(in the rows, 128 means zero)
Each named turn below is shown by a few rows before and after it. Which turns, in which order, take the first row of each later pair to the second? The first pair is answered.
turn D:
[102 117 118 119 142 116 114 116 100] -> [126 123 107 146 150 104 113 136 117]
[157 116 142 163 148 107 130 194 129] -> [123 133 165  83 137 164  96 152  94]
[121  92  94 156 127  98 153 110 116] -> [156 143  82 126 139 149  91 120 125]
[119 119 126 120 114 146 145  68 125] -> [157 127 105 168 127 123 144 101 153]
turn F:
[110 126 155 103 117 140 142  98 118] -> [128 140 169  99 118 149 130 136 130]
[113 135 107  97 130 131 112 114  98] -> [127 146 118  91 130 141 105 136 107]
[124 134 125 165 128 111 137 129 120] -> [118 135 125 157 119 127 138  99 119]
[161 124 146 157 124 130 162 150 158] -> [143 108 130 167 126 110 170 129 146]
turn S:
[172 144 156 135 119 160 162 160 165] -> [159 126 158 145 122 132 173 174 158]
[121 123 129 110 127 148 144  96 125] -> [112 112 137 115 127 133 156 107 121]
[129 111 166 167 108 124 178 151 154] -> [128 111 135 186 132  95 158 164 144]
turn G:
[128 132  89 146 141 119 128  89 155] -> [ 94 111 102 133 143  96 132 101 127]
[119 125 121  90 116 142 112  80 108] -> [164 118 107 159 117 113 150 102 154]
[164 188 108 110 136 163  91 147 154] -> [123 126 126 150 141  73 143 199 129]

(two turns a pair)
[141 127 110 155 131 109 128 138 141] -> [140 135 110 133 119 140 127  95 141] => F F
[122 143  88 129 149 124  92 111 112] -> [148 153  90 141 139 141 102 105 139] => G S
[149 137 156 107 100 156 115  92 142] -> [170 125 156 151 109 121 134 142 163] => S D
[191 125 136 158 114 139 163 135 192] -> [ 86  86 127 110 154  70 120 156  86] => G S
[ 90 106 126 125 141 142 139 109 149] -> [101 120 124 111 145 159 118 109 150] => D D
[149 134 110 180 151  76 119 199 140] -> [ 87  90 140 160 129  56 164 159 108] => D D
[132 150 117 118 128 130  98 150  97] -> [106 124 131 111 111 128 132 113  86] => D F
[ 98  98 139 122 123 113 150 119 111] -> [149 118 120 163 131 115 148 144 153] => F D
[126 137 101 147 140 148 134  80 164] -> [ 91 103 114 152 142 109 160  92 138] => D G
[125 124 154 113  85 167 139 144 168] -> [119 103 146 145  94 126 161 161 169] => D F
[123 126 171 110 114 149 116 165 118] -> [118 120 131 140 141 104 100 173 106] => F S
[139 148 144 119 129 142 104 157 131] -> [113 129 160 107 121 137 122 146 116] => G D
[130 131 127 141 119 120 146 103 126] -> [150 149 123 143 127 128 125 128 135] => D F
[130 126 119 146 133 115 135 138 137] -> [114 135 131 113 132 134 116 133 116] => G F
[157 144 139 127 105 140 149 132 136] -> [126 134 153 101 106 133 146 135 107] => S G
[112 117 150 121 116 135 167 102 134] -> [119 118 148 128 115 133 170 104 139] => G G
[144 129 110 144 132 128 126 115 151] -> [129 125 128 121 118 143 133 100 143] => S D
[108 131 120 104 128 138 115 121 122] -> [109 122 114 128 119 129 138 103 132] => D F
[114 118 118 129 129 103 119 139 117] -> [110 114 121 126 118 115 133 109 122] => G D
[167 126 118 160  95 142 175  93 196] -> [148 144 146  92  88 188 141  81 168] => F D
[124 126 139  90 119 134 116 135 112] -> [133 123 142  97 106 145 135 115 126] => G D
[127 133 128  79 122 135 131 111  87] -> [137 115 106 128 121 110 166  87 108] => D F
[ 93  94 126 148 133 112 178  95 114] -> [128 111 140 154 115 146 191  98 148] => F G
[146 120 135 133 121 143 162 141 125] -> [142 122 140 125 124 143 157 149 117] => D S
[163 153 102 141 139 142 107 123 160] -> [140 119 122 146 115 132 158  88 162] => D G
[139 114  86 144 129 149 119  94 148] -> [119  98 111 127 112 153 141  81 140] => D S
[115 108 172 100 143 114 123 144 112] -> [151 130 135 134 161 108 101 164 134] => D S
[147 139 120 139 123 128 142 131 151] -> [105 124 139 106 121 124 139 122 114] => G F
[108 112 100 139 134 120 110 110 109] -> [115 108 100 151 135 114 117 117 116] => G G
[155 148 146 117 116 134 123 144 146] -> [136 131 137 127 130  96 124 161 125] => G S
[124 125 108 112 133 134 116 102 111] -> [137 125  98 137 136 125 127 103 128] => D S
[163 159 124 144 134 128 141 120 137] -> [145 155 126 131 149 111 120 151 112] => G D
[144 147 140 125  93 138 122 116 123] -> [150 153 139 127 101 136 115 138 124] => G D
[110 132  84 142 152  87  98 121 102] -> [100 127  89 135 148  88 106 117  98] => D D
[101 148 155 119 139 125 103 200 127] -> [ 98 138 154 134 142 110 118 203 131] => D D
[161 120 112 135 123 141 107 142 139] -> [117  91 134 113 113 129 130 120 108] => D S
[135 117 159 114 103 153 156 111 152] -> [169 143 137 127 127 147 116 156 161] => S D
[118  85 147 136 104 110 184 109 132] -> [157 140 167  93 108 171 129 152 146] => G F
[ 80 111 157  96 127 111 133 131 112] -> [149 163 107 123 134 154  94 109 159] => S G
[150 139  99 151 151 118 106 147 141] -> [ 98 116 136  95 129 137 120 105 103] => D S
[114 109 161 114 106 141 157 128 120] -> [140 129 157 117 105 162 144 135 140] => F G
[155 130 124 137 147 123 103 192 153] -> [ 94  99 117 118 152  90 105 159 100] => G F
[150 126 179 105 111 175 140 159 155] -> [105  77 164 142 122 101 171 157 127] => S F
[147 153 153 100 117 176 111 121 132] -> [148 153 159 103 121 166 110 147 132] => G D
[181 126  99 143 153 160  88 103 162] -> [103  65 138 119 130 126 144  67 115] => D S
[131 140 167  96 113 163 124 115 128] -> [153 145 167 110 114 162 126 129 147] => G D
[146 152 167  93 130 160 118 176 141] -> [146 133 154 133 141 116 135 201 142] => G S
[154 156 148 116 113 164 184 144 150] -> [127 125 150 132 119 118 203 161 131] => D S
